Here are some points, one per row:
(-1.0 1.7 0.0 -0.3 -0.8 1.5 0.2 0.1 1.6 0.9 2.1 0.3 0.9 -0.5 0.7 1.6 1.1 1.8 2.2 -0.7 -1.0 0.5 0.9 0.1)
(0.0 2.8 1.0 0.2 1.7 0.3 -0.5 0.9 -0.9 1.2 -0.2 1.4 0.1 -0.9 -0.5 0.4 -0.3 -0.5 -0.1 0.5 0.1 -0.4 1.4 -2.4)
(0.0 -1.7 -0.8 0.8 1.3 -1.0 -0.6 -0.7 -1.0 0.0 0.3 -0.8 0.4 0.4 1.5 0.7 0.4 0.2 0.6 0.5 -0.8 0.6 0.6 -1.9)
(-0.9 0.0 -0.9 -0.3 -0.7 0.2 1.2 1.3 0.2 0.2 1.8 2.0 -1.8 0.3 0.6 -1.2 -0.4 0.4 -0.7 1.7 0.0 -1.6 -1.8 -1.1)
(-0.4 1.7 -0.4 0.9 0.8 -1.0 1.3 0.0 1.2 -0.8 0.5 -0.5 1.6 0.4 0.4 0.5 0.1 0.8 -1.0 -1.3 0.4 -2.1 1.1 1.0)
(0.3 0.8 0.0 -2.4 -0.6 -1.6 1.1 -0.1 -0.6 -1.0 -1.6 0.9 -1.3 0.7 -1.7 1.6 0.1 0.0 -1.2 -0.1 -0.6 0.5 0.2 -0.8)
(0.8 -2.1 0.9 0.7 -1.2 -2.0 1.0 -0.1 -0.8 -0.1 0.4 1.4 0.9 -1.6 -0.1 -0.3 0.0 -1.1 0.0 -0.7 0.2 -0.4 -0.1 -0.2)
(2.1 -1.3 0.7 0.8 -0.3 0.1 -0.2 1.2 2.5 -0.3 -0.1 0.7 -1.0 -0.3 -1.5 0.5 -0.7 -0.1 0.4 -1.0 -0.8 0.3 -0.3 -1.3)
(-1.6 0.7 -2.6 0.8 -0.7 -0.4 -0.9 0.3 0.0 -0.1 -0.3 0.7 1.5 -0.3 0.5 -0.1 -1.1 -0.4 -1.1 0.2 -2.2 0.1 -2.6 -0.3)
(-0.5 -0.8 0.1 0.3 1.3 0.0 -0.5 1.2 0.5 -0.3 -1.9 -0.8 1.0 0.9 0.4 0.6 -2.1 -0.2 -0.9 -0.8 -0.4 -0.2 0.7 -0.3)
(0.9 -0.8 1.9 -0.7 0.7 0.4 -0.7 0.0 -0.1 -1.0 0.4 -0.1 0.2 -0.3 0.1 -1.4 -0.4 2.4 0.6 0.3 -1.9 1.1 0.7 -0.8)
(0.6 0.0 -0.7 1.2 -1.1 -0.1 -1.6 -2.0 1.9 -0.8 0.9 0.1 -2.1 0.3 0.8 -1.4 -0.8 0.1 -1.7 -0.5 0.9 1.2 1.3 -0.1)
(0.8 0.5 -0.2 0.0 -1.0 0.7 0.2 -0.8 -1.6 0.2 1.1 1.5 1.8 -0.3 0.1 -0.9 -2.6 -1.9 1.3 -0.7 0.3 0.6 0.1 0.3)
(2.0 -0.4 -0.5 1.3 -0.1 0.6 0.3 -0.8 0.1 0.6 -0.7 -0.4 -0.1 0.0 -0.1 -1.5 0.3 0.4 2.2 -0.2 -0.4 -0.9 -0.1 -0.6)
(-1.6 -0.9 2.0 0.7 1.0 -0.5 -1.0 -0.5 -0.4 -0.7 1.1 0.3 -0.1 -0.4 0.8 0.7 0.3 -0.8 -0.1 1.2 1.3 -0.6 -0.4 0.7)
(-0.4 -0.1 -0.7 -0.5 -0.3 1.8 1.1 1.4 0.6 0.7 -0.1 -0.5 -0.7 -2.8 1.3 -0.2 0.4 -0.6 -1.0 -0.6 0.5 1.5 1.0 0.5)
(-0.8 -0.6 -0.8 -0.3 0.8 0.5 1.8 -0.4 0.7 -0.5 -0.8 -0.6 0.4 -0.6 -0.1 -1.7 1.5 0.1 0.4 0.8 0.5 -1.0 0.4 -0.5)
(0.8 0.1 -0.8 -0.1 1.3 1.5 0.2 1.0 0.7 0.1 0.1 -1.3 1.0 0.1 -2.1 -1.5 -1.5 -0.8 -1.0 0.1 0.3 0.7 -0.2 -1.1)
(-1.2 -0.4 1.0 -0.1 1.4 1.3 0.2 -0.7 -0.8 0.9 -0.1 0.3 -1.4 0.0 -0.5 0.7 -2.0 0.3 -0.6 -1.3 -0.9 -0.4 -0.6 2.2)
(0.5 1.2 -0.5 -0.9 0.0 -1.1 0.3 1.4 -1.1 -0.3 -0.2 0.6 0.6 1.3 1.9 -1.0 -0.4 0.6 0.6 -2.7 -1.1 0.4 -0.6 0.3)
(1.5 0.8 0.2 -0.5 0.2 -0.1 -0.4 -0.8 1.4 0.7 -1.1 1.0 1.1 -0.3 -1.3 1.2 0.4 0.3 1.1 0.9 0.9 0.0 -1.4 2.3)
(-0.2 -0.4 1.1 -0.5 0.7 0.5 0.0 -0.3 0.0 2.1 0.9 0.7 0.7 -0.7 -0.7 1.1 0.3 0.3 -1.0 0.1 1.3 0.1 -0.6 -1.0)
(0.3 -1.5 0.4 -0.4 0.4 0.5 -2.6 1.0 -0.2 0.3 0.5 1.0 -0.6 1.2 -0.1 -0.3 1.6 1.2 -0.4 -1.2 0.5 -1.8 -0.9 0.0)
(0.0 0.0 1.5 -1.5 -0.2 -1.4 0.6 0.5 1.5 0.8 -0.1 -0.7 -0.3 1.1 1.4 -1.0 1.1 -2.4 0.9 -0.9 0.2 0.1 0.2 -0.2)
(-0.9 1.6 -0.2 1.1 -0.4 -1.2 -1.0 -1.4 0.2 1.0 1.0 -0.6 1.0 -0.5 -2.2 -1.3 0.8 -0.6 -1.3 0.9 -1.0 1.0 -0.1 0.7)
(0.4 -1.1 -0.8 1.0 -1.6 1.5 1.4 0.7 -1.4 1.1 0.6 -1.5 -0.4 1.3 -0.9 0.4 1.5 -0.1 -0.8 -0.3 -0.6 0.0 -0.3 1.1)
(1.0 0.5 -0.6 -1.3 1.5 -0.6 -0.1 -0.9 -0.3 -0.5 1.1 -1.0 -2.0 0.7 0.4 -1.2 -1.6 0.3 1.5 1.3 0.5 -0.5 -1.0 0.2)
(-1.0 -0.1 1.1 -1.0 0.0 1.1 -0.5 -1.4 0.1 -0.6 -1.3 0.9 0.3 1.6 0.0 -1.6 2.3 -1.6 -0.6 0.2 -1.6 0.2 1.1 0.5)
(1.6 1.2 -0.4 -0.5 2.0 0.8 -0.7 0.4 -0.7 -0.6 -0.5 -0.5 -0.6 -1.6 1.4 1.1 1.0 -1.7 -0.2 1.3 -0.4 1.4 -1.9 0.9)
(-1.0 -0.3 -0.3 -0.6 -0.3 -0.6 1.9 0.6 0.4 0.1 -1.3 0.9 0.2 0.6 -0.1 -0.4 -1.9 1.0 0.7 2.5 -0.8 1.7 -0.3 0.7)
(-1.8 0.9 1.0 2.0 -1.2 1.1 -0.4 -0.1 -0.2 -3.3 -1.1 0.1 -1.5 -0.8 -1.2 0.3 0.5 -0.1 1.6 -1.2 0.6 0.1 -1.1 -1.0)
(-1.2 -1.2 -2.0 0.1 0.2 -0.8 -0.9 1.8 0.6 -0.9 -0.1 0.2 0.8 1.2 -0.9 1.1 0.9 -1.1 1.4 0.9 1.7 1.3 1.8 0.6)
(1.0 -0.1 -0.9 -0.9 -1.8 1.4 -0.5 -1.2 0.1 0.2 -1.8 -0.3 0.3 0.1 1.0 1.2 -1.2 -0.9 -0.2 1.6 -0.2 -2.7 0.7 -0.5)
(-0.8 0.9 -0.7 -0.2 0.2 -0.2 -0.3 -0.8 0.6 0.9 -2.0 0.8 0.3 -0.6 0.8 -1.0 -0.4 1.4 -0.6 -1.1 2.7 0.8 -0.4 0.3)
(1.1 1.1 0.4 -0.7 -0.1 0.3 0.5 1.2 -0.4 -3.1 2.3 -0.3 1.7 0.9 0.2 0.4 0.3 0.8 -1.3 0.0 1.1 0.4 0.6 0.7)
(1.1 0.0 -0.1 1.9 -0.1 -1.9 0.8 -0.1 0.0 -0.2 -0.7 -0.2 -0.5 -0.8 1.5 0.6 1.1 1.5 -0.6 0.5 -1.1 -0.4 0.0 0.9)
(-1.0 -1.3 1.7 -0.9 -1.3 0.8 -1.2 0.0 0.9 -0.3 -0.1 -1.1 0.6 -0.5 0.7 0.1 -1.2 0.1 -0.6 1.4 -0.7 -0.5 0.1 -0.3)
(-0.6 0.6 0.2 -1.2 -1.3 -0.4 -0.6 -1.0 -0.8 0.7 0.3 -2.9 1.2 -0.2 -0.2 1.5 0.3 0.5 0.0 -0.3 1.4 1.1 -1.6 -1.1)
(0.6 -0.1 -0.4 1.0 0.0 0.8 0.6 -0.7 -2.2 0.9 -0.4 1.2 -1.0 2.0 0.5 1.0 -0.4 0.4 -0.1 0.6 1.1 1.0 1.4 -0.6)
(-1.1 -1.2 -1.4 -1.8 0.9 -0.5 -0.2 -1.3 -1.5 -1.1 0.5 -0.5 -0.5 -2.5 -1.5 0.2 0.3 0.4 0.3 -0.9 -0.3 -1.0 1.7 0.5)
(0.0 0.9 -0.6 0.1 0.1 -1.7 -0.4 1.4 0.3 0.7 0.3 -0.5 -1.5 1.1 -0.6 0.8 -2.1 -1.4 1.0 -0.1 -1.1 -0.9 1.0 0.4)
(-0.9 -0.7 0.7 0.8 1.2 0.2 2.5 -2.1 0.6 -0.3 0.1 -1.1 -0.5 0.9 0.1 1.1 -0.4 -0.5 -0.5 -0.8 0.1 0.0 -1.3 -0.7)
(-0.7 0.7 1.5 1.1 -0.9 -0.3 -0.2 1.6 -2.0 0.9 -0.9 -2.0 -1.0 -0.4 -0.4 -1.2 -0.5 0.6 0.4 0.8 0.7 -0.4 0.0 0.8)
Along one direction, these points spread out more than along any other. Take the direction at right angles to it along which they spread out most. Go by this last direction. Where along it does each point below lie, from 0 to 99? The average is 50, and the first point in the table lies past the average. One standard deviation of the points above along it is 16.
(-0.4 -0.1 -0.7 -0.5 -0.3 1.8 1.1 1.4 0.6 0.7 -0.1 -0.5 -0.7 -2.8 1.3 -0.2 0.4 -0.6 -1.0 -0.6 0.5 1.5 1.0 0.5) : 63
(0.0 2.8 1.0 0.2 1.7 0.3 -0.5 0.9 -0.9 1.2 -0.2 1.4 0.1 -0.9 -0.5 0.4 -0.3 -0.5 -0.1 0.5 0.1 -0.4 1.4 -2.4) : 67
(0.0 -1.7 -0.8 0.8 1.3 -1.0 -0.6 -0.7 -1.0 0.0 0.3 -0.8 0.4 0.4 1.5 0.7 0.4 0.2 0.6 0.5 -0.8 0.6 0.6 -1.9) : 34
(0.6 -0.1 -0.4 1.0 0.0 0.8 0.6 -0.7 -2.2 0.9 -0.4 1.2 -1.0 2.0 0.5 1.0 -0.4 0.4 -0.1 0.6 1.1 1.0 1.4 -0.6) : 46
(1.0 0.5 -0.6 -1.3 1.5 -0.6 -0.1 -0.9 -0.3 -0.5 1.1 -1.0 -2.0 0.7 0.4 -1.2 -1.6 0.3 1.5 1.3 0.5 -0.5 -1.0 0.2) : 41
(1.0 -0.1 -0.9 -0.9 -1.8 1.4 -0.5 -1.2 0.1 0.2 -1.8 -0.3 0.3 0.1 1.0 1.2 -1.2 -0.9 -0.2 1.6 -0.2 -2.7 0.7 -0.5) : 49
(-0.6 0.6 0.2 -1.2 -1.3 -0.4 -0.6 -1.0 -0.8 0.7 0.3 -2.9 1.2 -0.2 -0.2 1.5 0.3 0.5 0.0 -0.3 1.4 1.1 -1.6 -1.1) : 76
(-1.1 -1.2 -1.4 -1.8 0.9 -0.5 -0.2 -1.3 -1.5 -1.1 0.5 -0.5 -0.5 -2.5 -1.5 0.2 0.3 0.4 0.3 -0.9 -0.3 -1.0 1.7 0.5) : 44
(-0.5 -0.8 0.1 0.3 1.3 0.0 -0.5 1.2 0.5 -0.3 -1.9 -0.8 1.0 0.9 0.4 0.6 -2.1 -0.2 -0.9 -0.8 -0.4 -0.2 0.7 -0.3) : 52
(-0.9 -0.7 0.7 0.8 1.2 0.2 2.5 -2.1 0.6 -0.3 0.1 -1.1 -0.5 0.9 0.1 1.1 -0.4 -0.5 -0.5 -0.8 0.1 0.0 -1.3 -0.7) : 42
(0.3 0.8 0.0 -2.4 -0.6 -1.6 1.1 -0.1 -0.6 -1.0 -1.6 0.9 -1.3 0.7 -1.7 1.6 0.1 0.0 -1.2 -0.1 -0.6 0.5 0.2 -0.8) : 55
(-1.8 0.9 1.0 2.0 -1.2 1.1 -0.4 -0.1 -0.2 -3.3 -1.1 0.1 -1.5 -0.8 -1.2 0.3 0.5 -0.1 1.6 -1.2 0.6 0.1 -1.1 -1.0) : 31
